One turn or mirror swaps these rows in pairs. Which row does each one swap with?
k217: [-27  12   0  21   1   2  22 -14  15  39  13   6   4 -17   0 -12  -8 -26
  -6]
k373: [-11  14 -18 -13  15  -7  22  18  21  39   5  36 -12   0   1  14  13 -16
 -17]
k940: [ 29   8  -4  17 -23  11   2 -36  26  -3  39  -9 -15   3  18 -17  24   9
 -19]
k427: [-17  11 -38  -3 -16 -10 -35 -19  24  18   5 -17 -30 -28   2   5 -12  12
   6]
k316: [-29  11 -18  15  29  13  -7 -33   2 -19  24  25  -1  18   0 -15  13  -4
  -2]
k757: [-28 -15   5 -29  -3   4  -1   7  -8  10   2 -32  -8  16  47  -4  26  11
   1]
k123: [ 19  51   3 -12  -8  19  -3  10  33  18  -8  -8 -18 -34  -4  -2  17  -4
  -1]
k587: [  1  -5  -6  -6  -5  22 -18 -10   6  15 -36 -28  13   3  13   8  13  52
   7]
k81: [-11  15  23 -13  28 -13 -22  19  29 -24  18  11 -29  -1 -10   3  -2  -8
  -5]
k136: [ -2   4 -12 -27  -1  13 -28 -13   4   3  40  27  10   0  45  22   5 -11
   0]
k942: [ 12  -6 -12   5 -10  55 -11 -15  45   0 -22  -2 -27  -3  35   6  10   4
  -7]
k506: [ -9   6 -13  11  -1  17 -27  -7  23 -13 -28  13  22  -4 -26   8 -28   7
   9]
k655: [  8  -3  16 -18  33   3 -10   0   8 -26  -1 -16 -38 -17 -16  -9  10  26
  15]
k929: [  9  -8  -8   0 -19  36 -21  -3 -26 -26  12 -26 -12 -26  13   6  26   6
   4]
k437: [ 24   0 -36  16  39  11   2 -19   2  22 -17   7  -8  13  22  30  21  -5
  -4]
k414: [ -7  49  -5 -15 -11  10   0   4  -9  17   1   1  -1  14  -1 -28  36  -7
  25]
k874: [  8  12   8  -5  -3 -23  16  -8  15   2   5   0 -18   0  20 -57   8  -5
   5]
k134: [ 40  -2   4 -19  10  30 -20  27  31  -8  26 -12  11  21  11  -1   9  -1
 -11]
k332: [-26 -19  33  -7   9  14  -8 -10 -12  -8   0 -17  -2  26 -14   6  11  15
 -18]
k580: [ 35 -11  -6 -18 -20  -3  17   0  -5  -4 -33   1 -22   3  28  30  -4 -18
   8]
k478: [-20  -2   0  -2  34   0  16  -7  28 -11  -5 -32 -31  10  43  -4   4  18
 -14]
k674: [ 44  21  -4  15  23  -6   9   2  20 -17  13   5  15  26  15  -1  35  16
  -6]
k578: [  1  22 -45   2  -1 -28   4  -4  12  12  -3  35 -32  23   2   7   1  10
  -8]
k23: [ -2  20 -23 -15   3  49  18  -8   9  -9 -28   0  -9   2   6  43  14 -13
  -9]
k241: [ 13  33 -10   3   7 -30  -2 -16  38   5  -8 -10 -16   7   0  44  11   5
  10]
k274: [  5   2  -1   4 -38  17  -4 -29  -6   0  15  14  23  24  -7 -22 -10 -13
  -8]
k170: [  6 -19 -11  -5   5 -10   8 -18   3 -20 -29  -9  -5 -11  -5  -6  55  -4
  21]
k538: [ 14  -9 -50  -6  37  20  -7 -17   4 -13   1 -31 -14  -3   2  13  15   7
  -1]
k252: [ -1   2 -15   3  -2  38 -20 -10  33   6  -5   9  -7  11  21 -54  15  -6
  -8]
k577: [ -6   8   8 -18   2  -7   2  24 -15   0  20  -6   9 -21  35  10  -7 -32
  11]
k967: [-13 -15 -14 -15  -7 -11   4 -35  -3  13 -10  11 -21  37  -7   0  16  39
 -18]
k328: [-10  -7  -4  -7 -21  13 -27 -15   6  37  14 -12  13 -22  21   7   9  24
 -38]
k551: [-12  18 -26 -26  -2 -20  -5   0  19 -14  17   1 -24  -1   3  18   8 -48
 -17]
k402: [ -2  16 -10  -2  -4 -47 -19  -7  31  -2  21  -1  15   5   9 -30   2  13
   3]
k920: [ 22 -25   9 -22  16  26   5   5   3  18 -25  -8  -4   8 -17 -14  32  25
  10]
k394: [ 19   6  18   5  15 -23 -18 -42   4 -16   7  11  13   9  -1  11 -21  23
 -24]
k673: [ -5 -19 -17 -31 -33  13  10  23   7  -7 -21  14   8 -19   8  25  -4   8
   9]
k651: [-21  30 -23 -11   9  19  -3  15  -4 -18  20 -12  15   1  18 -22 -20 -23
  -1]
k436: [-23   6   2 -14 -29   8 -11  16  33  19 -26 -14  22   7  19  28  10 -18
  -5]
k828: [ -2  18 -24  14  -9 -33  -9 -10 -14  13  -5 -24 -13  17  31  27 -13  -1
 -21]
k8: [  4   4  -6  18  28   5 -16  -4 -12 -19  -9  12  -9 -14  31  40  12  14
 -30]
k839: [ -7  -2   7 -30  -5   1 -26  32   9  33   6  16   3 -16  14   1  10  -4
  29]
k638: [  2  -9 -11  -6  -1  12  13  -1  19  15  14   5  49  -1   1  44   1   3
  -1]
k619: [ 37 -20  -1   6  -5   4 -12 -17 -16  11 -19 -19 -17   3 -18  26  -3 -14
  12]
k623: [ -3 -23 -28 -13 -12   1 -39 -32  10   0  18  23 -20  24  11   4  34  11
 -12]
k488: [ -7 -10   4 -29  17  -6 -16 -28  32  -6 -41   3 -17  14  -5  -2   5 -26
   3]
k308: [-19  25  21  11 -22  11   6   1  -8 -33   3  19   3 -21  16   7  12  32
  -8]
k537: [ -9 -14  -4  10   1  -5   8 -28 -15   9   9 -25 -27 -26 -24  19  19  31
 -16]
k444: [ 17   3   8  -2 -50  -3  14   7   7 -12  15   7  12 -16   0  -9  12  25
 -21]
k686: [ 23   2 -17  27  19 -17  -3 -17  16   2 -41  20 -19  -2  27  -1   9   8
  15]

k587 is swapped with k402
k437 is swapped with k577
k580 is swapped with k373

One turn or mirror swaps these rows in pairs. Which row does each one swap with?
k640: [ -7 -12  -1   2  22 -11  -9  40  -4   2  16  13 -20 -40 -23 -22]
k737: [-54 -19  17  33   0  -6 -19  48   5  24   8 -22  18 -14  25   8]
k379: [-47 -13  -2  37 -13  -4 -16  45   1  26   2 -30   6 -11  32  17]
k27: [-21   1  21   8   7  57 -54  15  -6   4  -1  -3  33 -16   5   8]
k861: [  3  -2  -9 -16 -11  12  -3  41  56   8  19   7   9 -19  -7  -1]
k913: [-20  -3   2   2  22  58 -48  20  -3   1  -6 -20  26 -19   9  25]
k247: [-51  -3  -4  30  -7  -9 -24  64   5  19  14 -11   8 -19  28  23]
k911: [-15   2 -15   3   2  18  -5   2  19 -19 -23   7  20   5 -29 -24]
k175: [ -5 -10 -16   0   5  44 -45  11  -2   8   1 -15  45 -38  -1  -2]
k310: [-38 -23  -2  26  -4  -6 -25  49  18  25   0 -23   2 -12  32  30]
k128: [-14   1  -5   6  -6   9  -3   1  26 -13 -17   9   6  11 -33 -25]
k72: [-12   5   3  11  -1  51 -55  17  -4  -3 -16 -25  37 -15 -12  10]
k981: [-17 -27  14  37  -8  -7 -19  51   7  30  16 -21   7  -8  28  11]
k80: [-11  17   7 -27  -2  13 -32   5 -27 -25  11   6 -10  -6 -10   4]
k895: [-15   6 -12   4 -10  19  12  14  30 -12 -21   3  12   2 -28 -28]
k10: [-42   7 -10   2   1  -5  23  40   1  23  -6   9 -19  16 -15   3]
k75: [-40 -14  25  25 -25  -2 -27  52  16  23  22 -27  13 -10  22   6]
k973: [-17  17 -13 -27   2   6 -32  -3 -14 -29   7  10   2  -2  -7   8]
k632: [-25   8 -24 -24   3   4 -28   7 -17 -26   0  14 -13 -18 -18   2]
k205: [-25  18 -10  17   8  51 -40  20 -22  -3 -11 -24  32 -19   7  19]
k228: [-25 -10  -7  28 -34 -10 -10  55   6  26   8 -28  20 -15  20  18]
k725: [  2  -6  13 -32  25 -10 -22  37  32   0  -4   0  18 -27 -20  -5]
k230: [ -9  -7   8   7  12 -12  -4  29 -11  12  19   7 -23 -30 -33 -22]
k46: [-31   6  19  -7  -8  -6   4  41  15  21   3   0 -21  30 -14  13]
k791: [ 16  31  -4   6 -15  17  11  40  18   4  19   2  10 -10  -2 -24]
k776: [-12  -9  -1   4  22 -10 -14  40   2  18  23   9 -27 -26 -34 -18]
k254: [ -1  28   9 -19  26   7  -7  44   2   2  10  -5  29 -24  -3 -35]
k396: [-37  -6   4  27 -15   4 -18  55  12  16  17 -41   6  -4  35  12]
k260: [-11 -12  -4  11   9 -16   0  44  -2  19  19   5 -27 -34 -24 -18]
k819: [-13  16 -10 -34  14   0 -26  -3  -8 -25  12   6   4  -8   6   1]
k563: [-35  10  -8   0   0  51 -35  12 -10   6 -24  -5  32 -27  14  22]
k424: [-32   0 -10  17  13  50 -54  17 -13  -1 -11 -12  24 -22   0  28]
k15: [-15   5 -11  -1  -9  13   9  -6  18 -14 -11   1  15   7 -21 -29]
k883: [-25 -15  -8  35  -2  -4 -17  61  22  37  18 -23  29  -5  14  -7]
k842: [-29  23  -2  -8   0   3  11  47  18  35  14  -7 -18  13 -21  13]
k177: [-33  13   4  -6  -2  -8  10  42   5  37   6  -3 -24  15 -13  13]
k334: [-28   4  -5  20  -7  61 -53  12  -1   2  -4  -6  21 -27   4  12]
k636: [ -7   1  -8   6  21  41 -56  26 -12  10 -20   1  36 -17   3  18]

k254 is swapped with k861
k842 is swapped with k819
k177 is swapped with k973
k128 is swapped with k230

